In the rows, zero is written as 128.
One turn sends every row of this set to another row. A few are shown first. Where does it send the rows asked after them?
rorat: [131 124 164 119 135 149 121 137 139 150 151 144 174 143 155 145 124 154
 146 126 145 117 106 137 135]
latan: [134 123 134 105 124 135 112 110 143 135 151 133 125 134 104 136 132 156
 165 146 128 148 119 112  78]
Biz: [149 142 169 110 121 137 128 123 144 172 116 141 127 138 133 105 148 117
 151 119 144 119 117 158 140]
bif: [136 141 121 113 136 129 128 140 151 134 121 129 161 179 140 148 114 160
 114 132 109 102 121 131 129]
fuva: [149 142 123 113 153 129 116 118 136 111 137 114 132 159 142 135 126 174
 146 146  98 123 146 134 110]
tuzus: [157 142 121 137 156 151 128 117 142 164 154 133 140  98 138 115 106 136
 125 156 133 112 104 134 102]
tav: [ 98 133 141 124 114 118 131 120 120 138 114 134 131  92 143 116 146 140
 124 111 130 122 156 149 138]
melo: [128 133 124 127 125 112 128 143 132 172 103 130 140 125 132 134 122  93
 115 129 128 108 126 139  76]
gotot: [122 111 131 124 141 111  97 130 142 162  99 140 115 123 121  81 114 128
 131 107 113 102 112 137 123]
liral: [128 142 104 119 119 129  89 115 110 150 130 115 136 105 113 130 133 154
 104 106 144 111 137 125 109]
gimev: [133 113 129 104 137 143 105  97 113 125 105 135 136 120 153 122 139 144
 114 126 150 104 127 141 159]
tum: [124 141 111 114 123 132 134 142 145 129 120 111 130 164 103 136 109 161
 134 161 124 117 117 109  94]
kar: [135 162 137 135 141 151 135 130 138 141 124 112 157 140 129 137 121 188
 141 153 142 125 116 122 118]
Bepum: [124 130 123 124 108 122 112 135 132 178 101 145 113 143 136 118 154 149
 130 116 161 109 107 122 131]
tikal: [125 134 135 104  91 117 123 117 112 132 130 126 136  91 120  89 133 131
 107 130 123 113 138 139 116]
rufi: [149 125 131 123 118 116 108 121 117 153 115 127 124 104 122  61 116 131
 123 129 120 117 116 133 100]
lolu: [134 129 141 105 158 136 113  95 131 134 106 122 157 102 120 137 120 106
 112 131 120 108 126 152 119]
didu: [147 135 123 133 145 142 141 137 133 139 107 130 128 179 166 114 112 162
 151 149 131 131 129 123 104]
sokab: [136 146 141 109 120 151 129 171 137 149 137 133 150 128 127 139 126 166
  89 116 102 128 121 120 122]
sako: [116 122 138 110 129 159 141 171 147 147 104 139 101 140 112 124 123 159
 129 141 118 146 114 110 117]
Fevum: [133 114 136 114 148 162 142 159 127 128 103 143 130 137 172 127 115 146
 110 132 107 142 139 129 124]
mison: [126 102 100 119 135 101  97 134 117 143 104 127 114 128 147 120 123 124
 116 141 128  84 119 127 101]
Feb: [137 114 131 113 117 133  95 129 104 141 137 111  95 124 127  90 128 155
 156 139 151 106 129 137 125]
kezo: [129 106 152 100 133 135 118 131 125 127 128 119 107 128 125 104 111  99
 158 149 125 107 140 162 120]
bave: [135 128 141 110 147 130 107 108 135 131 153 132 170 110 135 164 136 159
 139 140 119 122 117 125  97]
runoz: [122 111 128 123 125 139 121 150 140 160 127 154 159 169 147 142 102 129
 124 115 140 129 113 121  99]
mel: [ 97 118 115 113 149 152 146 122 161 146 135 141 107 122 112 141 105 120
 136 162 140 116 121 129 123]
Kasuf: [144 136 126 101 114 151 141 133 150 152 181 144 138 137 132 120 111 122
 110 140 127 106 127 143 136]
vas: [153 132 157 114 148 161 124 152 129 133 133 120 129 106 136 108 123 177
 134 153 108 132 108 125 115]
Buni: [126 135 107 136 136 148 152 122 142 158 147 154 119 130 163 131 121 121
 126 133 139 141 159 139 108]
mun: [128 155 138 127 126 136 108 120 132 171 129 116 118 112  94 121 129 128
 148 104 136 137 145 145  90]
ratut: [ 85 118 137 134 138 121 120 131 137 159  88 136 126 103 128 111 128 133
 129 114 135 107 123 141 141]
bezu: [139 117 124 109 157 131 113 151 144 130 117 131 112 125 126 134 126 155
 117 136  72 134 125 116  93]
Nime: [129  90 123 103 134 143 122 124 134 123 125 146 127 161 136 122  97 123
 151 151 131 140 122 116  87]
pil: [143 130 119 120 164 128 111 111 170 166 165 149 103 131 125 127 128 138
 145 129 106 115 126 136 115]

fuva moves to didu
mison moves to gimev
pil moves to Buni
And these:
kezo moves to Biz
bave moves to Nime
tikal moves to gotot
sako moves to sokab

One turn sends every row of this set to another row. A few are shown first. Where does it send the rows asked after them?
Nivu: [142 130  80 125 100 119 140 147 139 110 148 133 107 135 125]
Ruzo: [148 106 122 100 104 118 133 149 119 154 151 134 134 116 155]
nitez: [115 172 157 137 121 125 144 137 133 133 136 122 124 113 136]
Guz: [158 145 145 153 112 138 138 147 118 116 109 122 140 122 112]
ved: [129 117 127  90 116 118 131 118 118 168 154 132 137 122 125]
radi: [129 118 164 121 121 120 140 145  93 122 166 113 128 139 125]
Zibu: [131 128  95 124 133 141 122 139  86 135 130 130 105 158 120]
lenun: [132 138  98 108 136 132 137 127 100 105 109 135 135 153 112]
gazo: [133 115 161 119 135 130 118 120  88 123 143 143 145 145 133]
sib: [128 121 107 112 130 132 104 146 115 143 109 122 157 146 132]
bepa: [138 151 147 132 125 135 145 133  83 114 135 128 124 103 136]
saf: [131 107 123 146 135 114 109 126 132 111 152 123  88 148 141]
Bazof: [163 144 155 135 127 131 135 131 154 121 130 147 130 109 129]
tebo: [126 130 140 165 126 135 116 132 140 144 117 136 108 156 134]
Pipo: [133 120  95 146 127 118 152 127 103 123 156 130  93 145 122]
zono: [105 118 130  97 116 111 108 142 145 137 158 124 133 142 113]
toz: [136  95 144 107 133 107 119 123 119 150 125 135 145 154 128]
zodog: [156 129 135 132 105 140 120 112 140 136 122 140 116  94 131]
fola: [ 98 128 126  93 125 117 120 149 129 128 143 128 158 135 118]
rop: [126  84 133 144 131 121 135 137 158 134 142 116 115 134 126]
kotu: [125 154 114 112 129 109 147 136 132  98 146 147  90 129 126]
rof: [124 174 140 131 126 137 136 140 142 146 129 136 147 118 129]
mufo: [112 140 107 119 145 114 130 137 148 109 136 137  87 142 121]
Guf: [136 118 137 115 125 119 176 122 107 111 137 117 111 105 122]
nibo: [152 141 144 160 113 135 115 141 120 110 123 114 117 156 139]
Kib: [165 122  86 120 129 132 135 127 140 108 154 126 125 122 134]
nov: [128 124 102 126 122 134 155 136 133 141  95 127 153 127 131]

sib moves to bepa
kotu moves to zono
And these:
Kib moves to Ruzo
Pipo moves to toz
tebo moves to lenun
Guf moves to rop
gazo moves to nibo
mufo moves to fola
ved moves to Bazof

One turn sends every row of this set to another row. A few are shown first. Where does it send the rows asked after them?
rufu: [124 153 124 158 149 133 145 145 127 133 118 113  95]
vuza: [156 139 133 111  92 145 131 147 124 119 116 135 116]
Bepig: [116 140 131 144 167 126 108 118 138 129 150 105 122]
Nen: [127 168 121 147 143 138 125 145 141 134 128 113  92]
bar: [153  98 144 124  93 124 113 137 133 122 132 117 138]
Karep: [122 159 122 144 142 130 103 139 153 139 138 103 102]
vedip: [112 126 143 161 164 124 151 138 126 125 136 121 121]
bikud: [110 134 135 148 158 122 103 130 155 129 154 110 132]
Nodo: [109 118 142 162 163 117 124 133 140 128 147 111 133]
giki: [122 127 133 171 148 122 144 139 126 135 126 104 106]
suk: [152 110 115 105  95 160 138 134 134 122 129 125 133]
Kotob: [115 129 135 154 171 121 124 123 126 126 147 107 122]
tudef: [153 120 140 124  94 136 145 147 112 117 112 131 122]
gisu: [152  95 146 131  95 127 134 139 118 121 121 121 135]
dosal: [149 123 131 111 118 131 138 136 126 115 109 164 143]
vuzer: [150 102 117 111  94 155 137 129 132 124 130 125 140]
sola: [145 102 139 114 117 122 126 128 134 117 121 153 158]
sur: [120 134 128 155 144 120 101 131 153 139 143  96 117]
seg: [121 170 128 134 158 140 131 148 143 126 134 130 111]
moso: [145 108 135 119 122 128 138 131 124 115 115 160 150]
pegof: [152 103 116 110  97 157 139 130 131 124 131 125 135]
Fepok: [117 155 128 146 170 135 140 133 117 122 134 118 106]
Dano: [118 155 132 151 164 135 150 146 127 125 129 132 110]
Rinor: [116 134 132 153 168 123 141 128 118 122 140 111 113]
gobep: [152 117 142 110  89 130 100 134 143 123 134 117 136]
Lolum: [120 163 125 138 170 136 124 130 133 124 139 120 108]
geb: [145 110 134 109 116 125 111 124 142 118 126 153 157]
res: [151 112 112 107  97 156 134 133 137 123 133 125 138]
Leg: [150 125 133 102 116 129 113 128 145 118 124 157 151]
sezuz: [150 108 115 108  97 157 141 132 130 121 128 125 135]
pavi: [120 116 131 167 147 113 122 131 137 136 138  96 115]
Zuro: [147 105 113 107  97 155 132 128 138 123 134 124 141]
tep: [149 131 130 102 116 137 126 133 138 113 116 162 142]
luko: [118 159 125 138 167 131 109 125 140 128 149 112 116]
gutop: [157 141 136 102  89 139 110 143 136 122 126 126 123]
Zaziz: [114 160 130 132 162 133 106 139 156 132 149 121 120]

bar moves to gisu
luko moves to Bepig
giki moves to rufu
And these:
Nodo moves to vedip
geb moves to sola

One turn sends every row of this set to another row. A few are shown first. Where does it send the rows asked after them?
dof: [102 143 127 149 132 105 130 127 107 135 122 100  85 130 138 144 127 101
 137 155 122 123 116 163 140 116 117 114  92 125 150 145 125 133 146 128
 145 168 124 109 147 148 141 139 143 154 117 114 116 155 149 117 133 139
 130  87]
dade: [138 108 112 146 143 113 114 155 117 133 129 133 143 154 113 127 120 147
 131 144 114 148 133 142 104 118 134 150 112 117 118 120 122 139 158 116
 152 149 113 118 141 133 134 123 185 126 108 139 134 135 156 112 102 113
 139 127]
neza: [112 102 122 178 100 102 138 109 124 129 143 131 113 132 138 149 124 106
 131 123 117 130 119 146 135 142 113 112 125 129 140 101 134  82 127 133
 148 131 116 153 115 135 132 114 126 107 108 120 114 110 115 130 134 121
 117 115]
pap: [145  86 114 129 147  97 106 143 105 109 136 128 136 160  98 137 136 133
 116 131 111 131 108 119  86 115 127 149 123 133 123 108 135 124 153 134
 140 130 125 112 130 121 141 131 180 130 125 143 144 127 136 117 114 116
 145 144]
Doson: [133  93 119 130 146 121 115 129  90 115 128 127 130 142 109 136 101 143
 117 149 117 126 109 135 102 129 128 157 112 122 105 100 130 147 151 131
 147 115 116 104 115 147 136 125 186 134 120 129 140 120 159 119 122 115
 147 115]
zaf: [139 141 140 108  94 108 125 103 130 122 106 137 100 114 125 134 152 115
 111 119 129  76 123 149 137 124 122 103  99 129 147  99 156 127 112 154
 124 109 151 104 141 130 106 105 119 130 144 124 132 128 151 134 151 145
 122 108]
suzeg: [139 166 117 145 110 114 144 147 107 128  89 108 123 127 116 117 141  87
 127 140 154 126  81 137 119 115 151 127 108 140 141 150 118 148 104 147
 135 141 126 112 135 135 117 156 133 144 133 108 138 114 123 131 138 160
 139 119]
nube: [132 136 125 121  94 115 111 120 122 126 131 101 106 141 156 103 140 121
 118 104 111 104 110 141 167 152 122 137 129 130 165 137 139 113 121 146
 130 111 136 116 142 145 101 114 116 162 154 107 159 147 144 142 149 150
 129 107]
los: [108 106 122  96 118 142 129 139 140 119 123 113 126 141 116 123 140 149
  96 115 150 135 148  74 110 125 146 132 132 116 131 106 124 127 142 127
 123  99 141 127 104 107 132 122 127 130 141 143 127 133 144 140 105 133
 142 138]
mafe: [151 136 106 136 134 147 118  87 106 130 105 152 115 127  93 141 130 146
 129 100 119 124 108 129 128 128 130 152 122 125 165 164 125 136 122 114
 146 127 120 148 135 131 112 126 109 120 146 104 128 127  94 153 135 135
 128 109]
vigad: [107 103 117 170  99 112 139 102 128 128 140 126 113 136 134 143 122 105
 137 122 119 138 105 135 145 141 113  98 117 131 128 111 126  95 131 116
 156 126 120 160 125 136 145 110 132 111 118 128 114  96 124 134 132 119
 120 120]
ger: [124 140 126 128 110 113 134 108 154 151  98 129 112 113 133 128 139 125
 119 121 136 103 119 152 162 118 148  82 110 120 144 130 148 156 120 125
 138 128 137 110 163 144 122  87 129 132 140 121 131 117 168 129 155 150
 122 111]
Tel: [135 134 128 131  98 106 121 106 148 141 130 125 108 141 126 127 164 113
 108 110 124  89 133 147 157 112 109  96 116 128 155 138 144 130 117 133
 118 131 132 110 179 116 113  91 121 133 144 145 132 141 137 138 139 146
 134 130]
Miki: [ 92 106 117  94 135 148 128 112 121 140 141 122 126 156 131 140 117 160
  93 128 126 125 159 103 129 123 139 131 146 135 117 141 114 125 143 109
 129 118 143 111 123 133 111 105 130 126 128 134 111 133 177 122 123 116
 121 109]
dazo: [141 161 134 141 123 124 136 141 130 122 110 108  93 132 106 117 137 105
 115 139 164 110 111 158 121 123 120 143 107 154 144 143 103 142 113 157
 124 125 122 107 131 105 117 147 138 125 118  94 106 132 105 130 120 153
 141 109]
Detev: [135 121 128 127 117 110 121 134 151 144 107 105 120 127 133 103 134 135
 134  92 127 129 102 134 179 146 139 118 125 128 172 141 139 122 106 156
 127 124 139 116 163 131 127 127 118 157 153 128 125 122 142 142 149 158
 127 137]
labi: [100 113 106 111 108 130 140 149 120 133 129 116 131 148 139 122 133 151
 103 126 135 137 168  94 124 116 162 132 140 102 131 121 123 142 155 124
 126 129 117 135 114 115 113 113 110 147 127 136 158 144 154 122 108 129
 143 121]
tas: [140 132 112 127 127 133 127  97 100 119  98 162 109 129  96 140 133 148
 136 102 122 117 119 145 126 117 143 153 125 121 167 153 128 137 130 114
 148 127 108 153 134 135 108 131 101 130 131  96 138 130  96 144 134 139
 128  96]
raku: [121  83 102 120 141 131 100 137 110 102 120 119 121 160 123 120 135 140
  99 161 138 131 118 140  94 105 116 168 124 143 117 138 113 140 161 124
 134  92 117 138 134 129 115 119 169 129 120 120 140 140 122 123 135 116
 121 124]
zovu: [113 131 138 128 135  94 120 132 128 112 117 107  88 142 117 140 155  88
 149 137 128 124 104 131 129 110 108 107  97 139 151 146 123 111 143 133
 135 164 148 114 157 115 160 149 143 148 132 128 109 138 134 127 120 135
 130 115]
nafu: [132  92  89 132 145 124 109 155 100 124 107 126 149 149 125 120 126 133
 119 167 124 149 106 123  98 100 138 159 121 129 117 145 121 139 147 140
 135 129 122 140 144 136 106 125 156 136 134 135 153 119 129 116 144 116
 115 139]
Tesoz: [128 172 105 140 118 121 128 127 124 121 122  95  97 150 122 110 146  93
 101 144 145 118  83 137 127 124 127 124 122 153 133 174 100 153 131 124
 143 130 122 115 138 118 121 126 148 138 133  89 145 127 120 130 133 147
 142 109]
Gugu: [138  93 109 125 143 141 111 152 109 123  97 124 136 134 104 121 121 152
 116 157 145 151 122 149  95 108 128 167  97 138 118 124 117 140 144 149
 132 106 124 138 133 134 117 136 163 129 116 141 109 128 128 118 131 116
 110 133]
nub: [107  94 128 101 131 129 135 138 116 144 123 131 142 146 122 144 135 157
 109 119 132 124 175 112 115 108 151 141 142 133 139 122 127 106 124 136
 114 133 142 107 131 128 111 137 115 124 121 152 101 142 159 122 119 128
 118 126]
tumom: [115 110 106 124 130 152 139 134 113 149 124 106 140 119 130 135 110 155
  88 128 131 135 144  85 122 135 157 139 130 104 134 109 133 143 125 146
 123 115 127 113  92 126 110 115 120 135 139 142 134 131 149 131 129 136
 140 127]
gapul: [ 96  99 111  87 122 129 135 122  88 131 117 122 143 151 126 141 135 144
 102 121 120 126 135  89 113 108 161 122 145 132 121 128 132 114 131 121
 125 120 151 111 120 147 116 131 117 145 137 155 132 120 176 123 139 127
 118 126]
Ruf: [102 100 120 164  93  95 147 113 114 122 128 131 110 132 134 145 128 109
 135 119 123 138 111 149 139 133 131  99 116 130 133  96 134  92 132 124
 155 125 115 159 118 145 146 121 126 122 106 127 123 100 125 128 137 125
 118 116]
runu: [124 141 136 107 106 113 120 133 157 126 105 110  89 120 139  98 141 145
 128  95 138 120 125 165 165 152 143 125 114 132 168 122 132 121 134 144
 141 102 147 123 143 131 124 120 126 150 132  95 127 143 153 131 132 146
 115 101]
nonu: [115 120 137 142 150 112 116 107 102 123 121  96  92 123 133 155 126  87
 129 150 124 108  78 128 128 130 104 119  99 136 151 134 134 120 125 145
 136 147 144  90 130 143 147 144 150 142 143 117 111 137 139 136 150 145
 136 100]
mome: [138 133 111 119 124 139 124  96 108 119  92 155 112 132  88 134 137 146
 140  94 131 131 108 134 126 119 142 144 117 124 160 163 126 139 130  97
 150 118 116 158 140 136 127 134 113 128 138 105 131 121 102 153 129 139
 128 107]

dof moves to dazo
Miki moves to los
And these:
neza moves to mafe
raku moves to pap
runu moves to zaf

One turn sends every row of this set to another row. A few are shown first. Where does it send the rows asked after them?
legi: [150 110 170 124 141 108  99 139 110 103 137  91 142 127 108 118 109 142
 160 161 143 132 109  84 166  97 143 140 144 114 135 152 140 130 118  88
 122]
zul: [119  95 130 110 135 171 126 123 122 116 125 116 153 147  88 148 130 157
 139 158 150 151 105 126 134 107 144 141 132 142 169 101 158 123 132  93
 128]
putu: [127 108 120 139 135 119 112 124 136 155 106 146 147 108 116 160 112 150
 166 142 152 101 121  62 141 116 134 167 102 118 114 122 105 127 121 113
 100]
sese: [125 135 136 163 137 107  90 152 156 100 114 132 110 149 119 104 152 153
 140 159 153 149 145  82 141 118 142 148 122 130 141 144 148 149 110  95
 139]
dineb: [139 111 131 117 156 132 155 143 170 126 135 151 128 137 115 136 142 150
 144 133 132 143 130 112 152 121 133 140 136 162 154  93 134 112 140  83
 122]
garul: [134 105 105 133 117 141 133 153 130 152  97 108 119 156 131 120 138 126
 130 166 116 141  99 102 155 103 133 122 126 136 136 109 124 144 144  82
 148]
Tobi: [145 118 153 124 105 122 105 126 140 153 134 136 149 142  88 123 136 106
 140 135 137 142 115 130 158 109 148 125 132 112 150 127 124 120 151 105
 149]
fogul: [155 100 120 132 113 110 103 143 116 118 143 143 108 144 130 126 165 166
 156 156 135 138 115 133 137  93 162 127 134 121 149  99 131 129 133 106
 134]
Pinak: [123  93 130 128 146 145 117 145 147 114 135 126 141 144 102 116 127 176
 140 150 154 139 115 115 132 101 108 109 124 129 120 116 121  89 148 107
 146]
fos: [131 123 147 126 119 136 138 106 112 110 116 131 159 122 144 123 118 170
 140 120 137 150 139  91 114  92 125 167 104 124 159 159 112 169 121 122
 118]
Gomab: [152 126 125 115 125 150 110 153 143  92  94 113 147 130 126 106 129 120
 168 150 126 162 140  82 145  76 153 158 122 124 174 130 124 141 138  79
 133]
kupo: [124 109 110 120 103 126 122 116 110 131  87 157 175 100 124 126 118 166
 167 142 150 121 111  76 116  82 126 149 110 133 120 129 137 145 138 105
 102]
zemi: [125 132 144 110 118 141 111 128 126 114 115 154 118 141 116 140 110 177
 131 123 146 121 136  70 151 127 129 171 102 119 141 154  95 165 115  79
 117]
miba: [131 136 108 117 111 132 109 123 132 140  92 154 147 131 119 170 133 162
 148 108 149 112 134  81 107 100 135 170 141 124 134 138 132 143 106 106
 105]
gad: [129 117 144 147 130 156 136 114  94 126 122 139 130 108 132 116 116 168
 169 142 166 124 145  68 174  95 108 160 112 109 137 135 111 152 122 103
 116]

garul moves to Tobi
kupo moves to putu
legi moves to sese
And these:
zul moves to Pinak
zemi moves to fos

